128 stands for zero in the data rows.
Here are some points:
139  79 141 113 137 159 117  93 117  97 105 105 128 184 161 114 106 116 128 173 132 122 143 132 139 106 127 108 119 101 108 127 167
124 147 103  87  84  92 129 179 175  96  75 126 220 197 220 112  81 112 164 204 168 102  30  29  59 115 102 106 113 158 178 148 140
110  86  88 132 131 135  99  98 113 169 138  87 148 172 215 153  95 109 146  83 110  98 113 138 122 103  76 113 144 136 121 132 154
 81  92 114 119 164 171 133 130  80  84 138 181 208 149 164 151 106  99 103 120 150 150 157 153  84 101  95 110 131 113 113 143 141
 88 133 159 159  85  88  99 130 145 152 170 144  98  70  77 101 150 163 151 177 154 144 126 149 189 200 172 126 113 138 143  97  50
142 136  94 128 128 155 130 140 127 102  90 102 104 178 146 173 102  87 112 178 156 138 108 172 128 117 116 112 122 119 102 112 155
 68 116 202 147 109 141 110 132 139 141 170 153 127  34  56 102 145 161 136 111 102 132 141 197 197 184 155 115 127 112 107 108  72
128  91 105 121 118 125 120 124 158 142 149 118 161 136 171 111  95 132 162 136 137 109  97  94 117  85 112 131 145 128 142 154 152
186 209 140 128 102  83 136 131 123 114 115  92  79  75  78 148 143 144 104  97 143 150 152 157 123 128 123 104 122 139 147 147 124
125 131 169 161 156 134 121 153 159 159 161 149 130  87  59 101 130 141 139 117 169 150 134 170 148 175 171 128 110 111  96 106 100
114  94 147 121 116 137 123 168 126 140  89 129 127 158 202 179 105 108 110 106  90 127 122 105 100  88  98 113 154 158 154 125 145
199 204 183 132 108 104 123 149 129 104  99 101  93  74  87 119 185 138 145  74 127 134 148 104 140 136 132 125 111 139 128 142 132
217 216 166 153 108 110 139 109  96 113  72  83  67  44  82 151 203 163 106 105 101 120 166 114 130  88 101 101 102 151 193 148 155
160 171 163 135 119 111 131 156  80  87 107  97  77 124 112 131 106  92 135 144  97 132 165 140 130 162 121 127 126 126 135 138 109
 92  74 106 104 140 133 126 144 153 151 103 122 128 178 147 126 109 127 131 186 124 104 102  79 100 108  88 132 154 156 136 150 121
 75 135 162 154 108 104 126 140 157 137 131 129  77  35  52 143 214 177  90 101 130 147 185 162 153 193 154 123 109 126 132 114  51
157 146 152 129 127 134 117 130 147 146 145 108  80 132  97  86 101 105 134 124 131 107 164 120 139 153 123 128 142 113 111 128 162
155 107 101 111 127 111 134 158 125  97 143 105 104 178 178 147 111 124 125  87 120  98 108 127 105  85 110 144 123 138 140 146 137
198 162 100 114 150 160 135 145  98 118 118 129  82  97  63  78  98 118 109 104 157 130 127 102 131 126 161 186 144  91  90 132 142
255 199 154  80  26  87 189 255 160  98  86  72   0   0  76 255 255 193   0   0  53 164 183 166 123 108 134  97 101 200 223 212 121
184 118  83 122 148 189 164 126 119 112 152 145 125  90  83 111 110  99 105 132 141 115 125 133 129 128 212 152 149 109 101 133 160
167 177 175 158 149 140 128 115 136 111  88  93  84  92  93 106 150 144 126  99  97 140 126 122 175 162 138 140 143 134 131 116 125
 90 103  82 143 144 148 120 127 135 132 132  99 176 250 202 161 105 117 148 160 130  91 107 142 100  90 111 104 107 120 117 127 153
111 141 130 108 116 172 135 109 132 138 121 115 181 132 153 154 116 116 102 148 111 116 100 113 112 108 100 114 136 159 131 137 153
143  98 122 110 147 175 142 106 158 118 109  89 148 144 172 135 123 121 155 196 126 105 140 145 150 105 126 129 122 109 114 132 140
 52  30  45 106 186 196 131  60  31  41 101 193 255 255 255 205  94  72  98 171 198 176 157 128  31   2  53 141 148 151 115 116 133
 55  53  82 110 209 120 104  99  98  94  99 143 255 255 255 196  98 105 140 142 120 103 182 134 116  71  25  86 127 134 124 133 184
180 120 115  95  81 117 148 150  99 119 124 115 124 181 186 162 155 101  96  90  99 132 126 115  83  86  48 112 146 167 173 157 127
136 137  83 117  95 153 133 147 155 138 105 105 197 164 164 152 103 104 176 142 103 106 143 116 105 107  75 138 147 134 142 120 169
109 120 178 141 125 105  94 101 127 143 145 143  95  52  48  94 152 154 153 107 130 139 161 196 196 158 154 121 154 112 120  90  83
 69 127 163 165 100 109 105 140 183 152 163 155 124  85  56  89 141 149 173 127 113 129 138 192 111 173 167 150  89 128 112  89  60
 93 138 160 142  95  87 119 132 139 134 135 149  60  13  56 179 255 200  51  50  93 187 144 146 143 169 109  98 111 162 180 119  54
169 128 141 159 161 145 123 115 124 120 111  87 116 134 125 123 105 116 123 117 136 105 128 108 127  84 127 110 127 137 111 127 108
205 188 153  92  49  59 137 164 181 110 101 101  43  67 141 255 255 188  59   0  72 132 189 120  92  95  86  66 123 165 218 161 138
175 121 108 106 144 202 149 157 131 132 153 123 111  59  67  93 104 116  83  91 121 134 151 146 115 189 160 169 143 102  81 136 143
 63 119 122 140 105 111 108 128 170 173 192 163  61  49  66  83 154 140 157 202 153 152 144 151 134 214 133 137 101 119 114  96  81
108 115  82 124 165 173 155  88  86 100 123 168 158 209 157 153 105  96  94  84 129 152 139 151  94 107  85 138 121 108  89 116 137
106 124 132 148 136 141 133 111  99  97 110 116  70 146 162 128 120 107 121 151 113 132  93 171 179 121 147 110 141 115 111 127 199
16 more points follow, each with its number after it:
 88 106 193 153  89  80 103 139 160 184 170 138 107 108  87 102 142 154 143 141 121 135 116 158 188 158 148 140 100 125 124  94  45 0
123 126  95  99  88 107 129 157 152 114  81 109 220 240 166 150  99  93 140 140 106  89  61  53  72 101  91 126 117 143 121 136 172 1
170 160 131 101 123 169 152 143 124  95 133 111 100  75  61 110 130 123  73  49 115 155 143 107 128 195 175 171 140 125 113 132 110 2
119 101  92 145 145 135 117 135 148 167 135 141 158 203 157 126 119 105 148  96 116  91  99 121 139 103  74 130 119 119 135 134 135 3
 84 110 152 143 119  92  97 127 144 143 141 157 132 101  82 107 131 160 165 179 161 129 142 128 182 176  86 119 109 101 104 112  70 4
143 162 149 166 163 141 126 104 137 115 118 101  90 161 102  85  98 117 116 195  91 103 123 150 154 141 185 136 145 114 106 140 143 5
183 137 127 105  89 124 155 130  96  97 114 149 109  64  47  84 129 104  63  99 147 173 169 105  81 149 126 137 149 134 120 124 138 6
 84  71  98  98 143 168 105 107 107 122 116 106 255 255 255 179  96 106 121 132 106 108 109 126  91  67  50 104 154 156 123 129 209 7
153 144 138 150 143 162 113 109  99 120 115  76 132 168 159 112 107 107 126 111 122 123 148 157 166 114 121 110 105 103 102 134 133 8
124 102  84 124 130 134 109 112 137 124 142 140 122 158 144 130 105 122 143 182 108  89 105 116 151 110  85 129 132 130 142 149 184 9
 80 114 170 159  90 134 130 116 146 129 158 137 100  63  54 127 162 167 100  81 142 166 151 132 124 151 132 138 109 133 138  95  66 10
 73 108 158 144 108 104 104  96 156 158 162 153 109  90  55  86 151 116 164  94 112 150 156 105 187 174 134 127 109 118  93 100  90 11
187 155 110 115 108 143 187 113 106 144 133 154 110  87  70 107 115 100  65 109 100 141 131 121 118 129 197 197 150 110 123 134 130 12
143 129 125 130 110 112 116  80 118 163 108  97 127 177 151 127 111 126 138  69 107 101 127 136 117 111 119 144 168 144 128 167 150 13
190 115 107  84 111 127 135 153 153 129  88 117 137 187 193 138 132 111 157 161 163 101  80  86  93 110  92 106 145 164 159 151 166 14
198 255 216 150  81 111 129 119 104 108  72  57  40  24  74 152 163 137 108  53  99 153 142 155 147 146 114  81 104 131 140 154 174 15
Which two of these numbered points are nearest to each point below, ignoring the direction in which the first points spread most? Their numbers follow each, nearest first.
118 161 135 126  68  70 130 158 182  99 113 153 195 167 129 137 137 132 122 184 185 123  83  71 113 159 128 103 112 152 163 122  67 > 1 14
142 117 101 118 148 170 170 132 118 120 125 151 149 154  81 107 111 102  99 110  99 159 146 136 150 160 108 141 150  99  92 144 134 > 2 12
116  91  68 119 166 179 174  81  68  59  94 144 168 221 193 138  85  90 121 171 160 166 157 122  61  50  70 113 131 115 100 106 177 > 6 8
134 145 127 108 102  83 127 169 162 126 128 100 202 217 195 130  99 122 151 143 140  92  56  69  98 120 120  95 126 163 169 171 158 > 1 14
 32  21  65 162 221 151  97  52  52  72  98 135 255 255 255 203  89  93 126 228 181 152 142 136  72  10   3  78 144 143 117 122 133 > 10 7
148 107 130  97 122 134 120 142 148 161 115 124 155 221 220 120 102 106 150 208 142 108  83 127  82 120  93 127 160 153 154 133 147 > 14 9
178 191 190 159  97  95 104 126 136 109 102  73  75  45 103 156 161 168 147 133 122 132 121 141 109 148 155 112 112 126 144 149 135 > 15 8
 96 105  86 140 182 131 116  87 115 121 111 112 171 255 225 171  96 120 141 174 144 122 169 101  79  77  58 123 138 135 119 139 152 > 13 7
155 126 130 152 144 136 116 114 131 114 104 100 129 142 133 100 112 125 150 177 137 118 123 154 134 178 159 140 131 118 116 112 140 > 5 8
 93 131 167 150  99  86 120 152 139 137 155 133 128 108  77 111 144 157 159 156 144 127  72 131 130 153 176 111 138 158 114 107  71 > 0 4
103 135 100  88 100 133 129 125 134 150 134 114 137 212 230 130 100  96 119 147  97  93  63  65  85  97 116 133 147 109 141 116 145 > 1 14
181 144 114 116 184 168 134 134 122 145 145 148 155 105  85  74 105 112  94  77 132 137  90 110 154 166 194 148 158 120 102 111 144 > 2 12
151 156 123 119  96 128 154 175 129 126 137 124 111  47  60  97 113  75  74 119 140 136 100 115  91 146 161 149 144 102 120 112 151 > 6 12
202 203 177 105  65  80 123 178 135 119  78  81  86 104 166 233 247 180  49  48  65 126 162 125  93  86  77  81 118 192 201 167 149 > 7 14
190 118 131 106 101 107 150 122 177 119 105 111 185 169 187 110 105 120 138 163 132 111  55  66  98  93 106 110 131 145 178 156 161 > 14 1
  0  47 100 158 157 121  91  50  52 101 172 176 229 250 216 181 141 120 147 168 186 179 170 151 145  83  73  86 106 110  97  81  67 > 10 4
 77  95 169 157 154 132 114 115 161 182 168 145 114  98  85 127 176 154 177 112 130 158 170 117 184 172 128 115 107  99  97  90  91 > 11 4
 64 143 187 172 132  89  94 115 161 199 182 146 122  65  66 100 126 142 132 108 122 156  97 175 140 174 160 111  97 120 118 101  77 > 0 11
 54 104 143 138 154 131 101 130 111 171 137 168 111  72  84 104 152 138 139 111 137 145 159 167 145 203 164 145 104 104 106 105  81 > 11 10
155 184 193 140  39  59 134 198 130 115 133 110  15   0  44 181 255 200  47  10  99 170 167 187 181 180 136  78  80 151 215 145  52 > 7 3
255 213 151 112  77 126 175 147  91  73  72  84  23   0  58 198 255 189  25  27  92 192 207 160 126 109 135 130 111 146 170 132  94 > 15 7
137 120 133 151 169 149 117 106  98  81  78 102 145 144 203 161 106 116 119  92 150 132 190 172 132 134 106  89 106  91 110 122 111 > 8 15
139 146 132  93  42  76 135 168 149  83  59 119 216 211 249 147  87 115 146 220 144  76   0   0  34 100  75  99 102 195 194 192 171 > 1 14
125 164 148 112  98  97 102 118 132 120 107 110  65  95 116 203 199 161 102  99  86 134 173 121 116  84  94  91 105 157 183 158 125 > 7 9
115 107 114 129 174 126 114 110 135 126 139 137 166 220 193 153  91 125 160 123  94  95 107 185 131  96  81  93 135 127 120 136 142 > 3 7
123 123 117 108 145 111 119 151 117 115 142 113 127 202 197 130 103 101 163 103 127  89  50 121 123 131  88 107 146 138 156 154 137 > 3 14
 89 116 153 171 153 162 111 107 151 152 186 155  76  79  79 109 145 139 132 150 133 149 175 199 174 153 133 115 108 104  91  91  99 > 11 4
203 185 123 115 113 139 188 135 124 113 115 145 109  77  82  88 115 102  53  89 144 180 135  97 107 128 224 190 141 131 123 162 150 > 12 2
120 113  82 120 139 129 125 130 129 112 143 142 130 153 178 119  89 118 134 184 114  93 102 152 115 101 101 135 137 147 113 135 164 > 9 3
178 139 106  95 131 145 187 147  92 129 183 145 117  66  61  91 103  90  86  82 156 132 129  88 112 116 175 184 149 115 126 104 122 > 12 2
159 119  88 116 125 133 107 116 115  86 118 157 158 153 202 125 100 116 138 157 121 101 121 122  90  97  98 148 128 131 128 145 159 > 9 14
100 117 167 150 106  84 116 176 190 126 125 176 136  69  86 111 127 158 178 169 182 139 113 108 147 155 175 104 125 117 147 123  61 > 4 0
 84 122 151 144 129  83 106 108 153 165 200 164 131  75  66  91 135 159 160 157 125 138 106 151 152 172 190 103 118 146 134 100  48 > 0 4
209 180 159  95  88 123 188 183 136 111 136 127  94  37  67 124 181 152  32  39  99 169 167  86 124 130 148 133 133 114 192 128 150 > 6 2
102 113 107 125 155 144 135 120 145 147 116 140 185 214 130 118 108 109 113 168 129 101  82 151 116  81  92 131 138 139 121 129 158 > 3 9
129 129 112 140 163 139 114 103 120 166 121 122 126 113 158 119  97 115 154 160 121  96 106 138 124 105 115 141 131 136 120 146 147 > 9 3
136 103 116 110 135 145 102  88  80 101  96 103 118 208 233 125  96 130 168 148 124 137 109 180 139  96 104 106 125 110  80 123 151 > 8 13
134 109  87 100 133 110 139 122 139 152 114 107 134 226 195 138  93 101 154 148 111  92  99  93 110 115 129 117 155 128 131 145 149 > 13 14
 87  92 174 148 114 128 132 138 112 154 172 152 121  86  66  96 150 149 185 143 107 124 147 170 158 210 159 121 115 131 103 107  92 > 11 0
139 168  90  86  79  89 137 175 170 129  73 128 190 206 225 150  90 105 160 177 146  86  38  41  88  92 110 103 116 139 170 171 160 > 1 14
123  94 115  87  90 118 131 161 108 108  97 132 183 208 166 136 120 141 125 125 159  97 101  67  68  96  83 130 103 164 173 134 136 > 1 14
128 113 114 118 157 152 175 130 105  88 132 167 155 125 131 113 118 111 105 105 139 145 172 104 125 119 160 147 124 100  91 117 183 > 2 6
150 136 128 117 165 190 169 161 127 128 134 137 142  75  69  83 112  93  97 103 152 165 134 107 124 134 176 187 164 118 108  94 134 > 2 12
